In the data rows, 128 means zero.
Some points, one per row:
[111 100 194 149 150 183 123  79 113 118  99 103 120  91 149 130]
[143 149 136  58 141 161 161 138 117 135 152 112 114  72 121 157]
[161  96 142 130 110 140  98  90  75  99  94 113 153 145 123 130]
[143 161 122 127 131 112 190  99 115  94 121 142 144 125 136 165]
[126  92 148 115 140 130 101 137 143 143  50 136 153 113  95 113]
[137 134  83 151 164 132 124 116 128 107  97 117 168 109  76 139]
[ 86 115 157 122 107 158 112 158 165  90 145 143 159 186 128 147]
[122 166 154 108 114 127 124 168 166 136 119  80 129 113 119  99]
[145  63  54 166 189  78 153 146 155 124 143 148 146 216 217 125]
[134 136  46 141  97 127 142 169 141 103 180 126 188 212 114 130]
[181 167 133  51 105 151 128 138 116  97  82 107 203 125 114 158]
[123 162 114 142 124 171 160 137 157 131 117 109 113 125 149 117]
[167 209  96 152 186 143 188 112  67 166 173 103 124   0 118 238]
[147 125 122 113 103 134 131 102 141 135 123 127 119 152 156 144]
[118 126 103 115 103 111 153 138 115 124 117 129 168 122 128 109]
[123 186 114  96 171 106 152 167 162 117 134 133 220  88  92  86]
[123 124 127 126 136 118 127 130 142 131 118 131 139 134 124 126]
[145 175 154  17  72 124  81 255 125 133 159 124 106  73 139 201]
[ 97 100 187 160 209 151 150 111 163 159  90 159 127 159 189 122]
[111  96 118 142 122  98 163 132 143 136 144 155 147 141 136 146]
[113 155 152 133 127 148 118 160 129 122 147 152 134 101 114 143]
[ 83 159 121 132 173 178 101 141 141 142 136 110 113 143  94 134]
[168 147 191 104  49 189  88 152 110  97 166 165  83 139  69 154]
[ 93 150 145 190 130 150 159 116 105 109 168 160 116 123 145 141]
[ 61 188 146 175 180 119 162 148 138 149 196 109 119  97 120 137]
[151 166 105 151 177 156 149 124 112 168  77 136 160 104 148 125]
[133 156 140  67 143 124 100 151 117 116 118 100  83  74 106 108]
[115 121 129 117 110 140 120 125 118 120 130 128 128 127 120 125]
[144 148 135 100 113 151 106 111 129 133 124 124 102  94 138 160]
[178 167   6  95  76 128 174  87  69  80 162 160 191 186 180 143]
[149 122 141  87  65 120  74 100 125 124  99 117 135 121 106 133]
[136 152 121 115 132 118 103 150 129 112 109 115  96  96 105 148]
[122 139 110 112 159 149 178 151  87 184 117 123  83  59 158 148]
[127 104 142 125 113 130 114 130 124 112 111 132 133 161 151 121]
Here are 16 more points, each followed by its number:
[109 112 119 104  95  98  76 107 159 161 147 119  90 176 108 130] 0
[173  62  10 158  92  79  92  53 188  80  77  73  71 255 151  67] 1
[ 99 172 163 204  90 188  73 175  87 126 143 152  58  49  82 147] 2
[145 113 130 133 112 147 144 113 128 137 131 127 127 120 137 139] 3
[118  83 162 120 125 113 102 141 136 101 168 163  94 148 130 100] 4
[134 174 149 163 169  99 137 161 122 102 122 133 135  65 106  85] 5
[111 107 123 135 134 144 117 127 142 108  87 140 140 133 133 131] 6
[116 121 172 103  71 168 124 120 129  75 164 133 106 162 134 154] 7
[108 160  98 100 114  81 112  99  95 129 180 143 174 120 102 240] 8
[128  88 150 126 114 176 115 109 115 199 104 126 119 114 108 132] 9
[154 138 109 110 129 121 134 110 106 150 120 107 132 117 140 117] 10
[132 127 126 116 136 123 136 105 144  80 107 137 118 190 120 104] 11
[131 199 150 108 153 138 115 130 143 115 116 100 120 122 109 131] 12
[129 121 235 148 172 255 181 125 181 100  94 133 140 154 169 146] 13
[147 118 125  68 108 112 159 165 165 172 117 117 106 156 148 180] 14
[134 126 127 148 115 103 144 112 144 102 122 110 119 151 133 135] 15
Which three of these numbered points are nearest to each point below by angle, seen from the average point of the first points? Their numbers follow each, nearest first.
[186  75 140  36  80  77 168 104 122 161 139  57   0 173 196 156] > 14 0 10
[ 95 151 149 133 158 143 123 146 141 127 130 126 128 156  99 136] > 12 11 13
[ 95 113 141 136 141 141 111 161 121 119 134 138 111 144 127 106] > 4 6 0
[226 173 148  17  96 185 144  78 122 112  29 118 225  61  50 181] > 12 10 9
[ 70  60 122 127 154 147 136 108 137 105  89 161 188 155 114 114] > 6 11 4
[115 111 127 131 123 100 175 138 133 145 140 151 146 127 152 143] > 14 3 15
[120 118 147 136 121 144 139 104 113 120 109 131 129 166 117 116] > 11 15 6
[108 113 149 103 159 125 163 132 119 138 119 158 190 124 118 179] > 8 13 14
[125 126 104 112 115 102 138 103 124 111 107 115 129 134 137 101] > 1 15 11
[148 153 141 153 125 116 137 100 126 147 111  90  91 157 147 124] > 15 1 10
Now 16 new points, numbered from 0 again:
[155 100 130 115 137 131 128 144 155 126  75 110 134  95 116  46] 0
[119 122 159 136 105 201 110  95 121 129  91 111  89  65 134 116] 1
[123 128 142 156 122  78 113 111 200 124 147 146 114 184 176 174] 2
[120 138 149  94 162  71 151 158 109 161 112 130 168  73 118 129] 3
[126  98 110 121 135 125 147 137 135 127  98 148 149 119 117 111] 4
[138  79 163 132 138  52 147 106 161 160 124 109 120 117 129 153] 5
[114 148 139 139 143 138 153 141 129 132 160 133 112 129 117 137] 6
[109 131 128 175 142 149 165 242 207 146 100 217 172 207 137  92] 7
[126  93 103 160 120 107 140  73 106 100  95 128 138 139 146  99] 8
[254  66  31 175  55 108 216 248 120 125 239  90  34 202 255  68] 9
[111 160 135 112 161 126 129 192 148 122 155 182 110 114 100 188] 10
[133 121 147 108 117 130  96 125 153 125 101 133 142 151 108 104] 11
[115  90 106 146 175 196 108 147 116 160 115 151 176 148  68 155] 12
[234 255  98  12  87 168 202 208  68 129 172  60  88  34  69 124] 13
[120  82 191  94 101 118 113 190 175  94 144 135 128 186 152 130] 14
[141 148 122 107 111  91 171  87 115 124 124 117 116 125 144 142] 15
Which three of these numbered points are nearest to each point below by angle, seen from the average point of the first points? Their numbers follow each, nearest first.
[127 141 142 115  81  99 135 136 138  94 140  96 100 102 130 131] > 15 5 14
[123 116 146 119 108 104 122 156 138 109 127 118 126 166 195  91] > 14 9 2
[ 92 100 145 153 134 176 128 166 165 140 146 225 152 185 153  95] > 7 14 12
[149 141  80 134 144  90 135 102  90 199 113  70 103  56 167 126] > 15 3 5
[137 120 112 117 123 117 136 133 117 142 127 109 121 106 114 134] > 5 3 15
[119 109 129 130 156 127 158 134 127 125 116 135 144 128 131 124] > 4 8 5
[124 128 111 134  93 142 119 109 106 122 121 103 106 110 128 136] > 1 8 15
[143 124 125 112 137  97  86  95 175 128 131 150 113 161 117 168] > 2 11 5
[118 119 122 154 138 119 129 109 112 143 116 141 139 123 130 114] > 8 4 5
[137 132 127 123 106 142 122  99 142 125 122 143 115 164 148 145] > 2 11 8
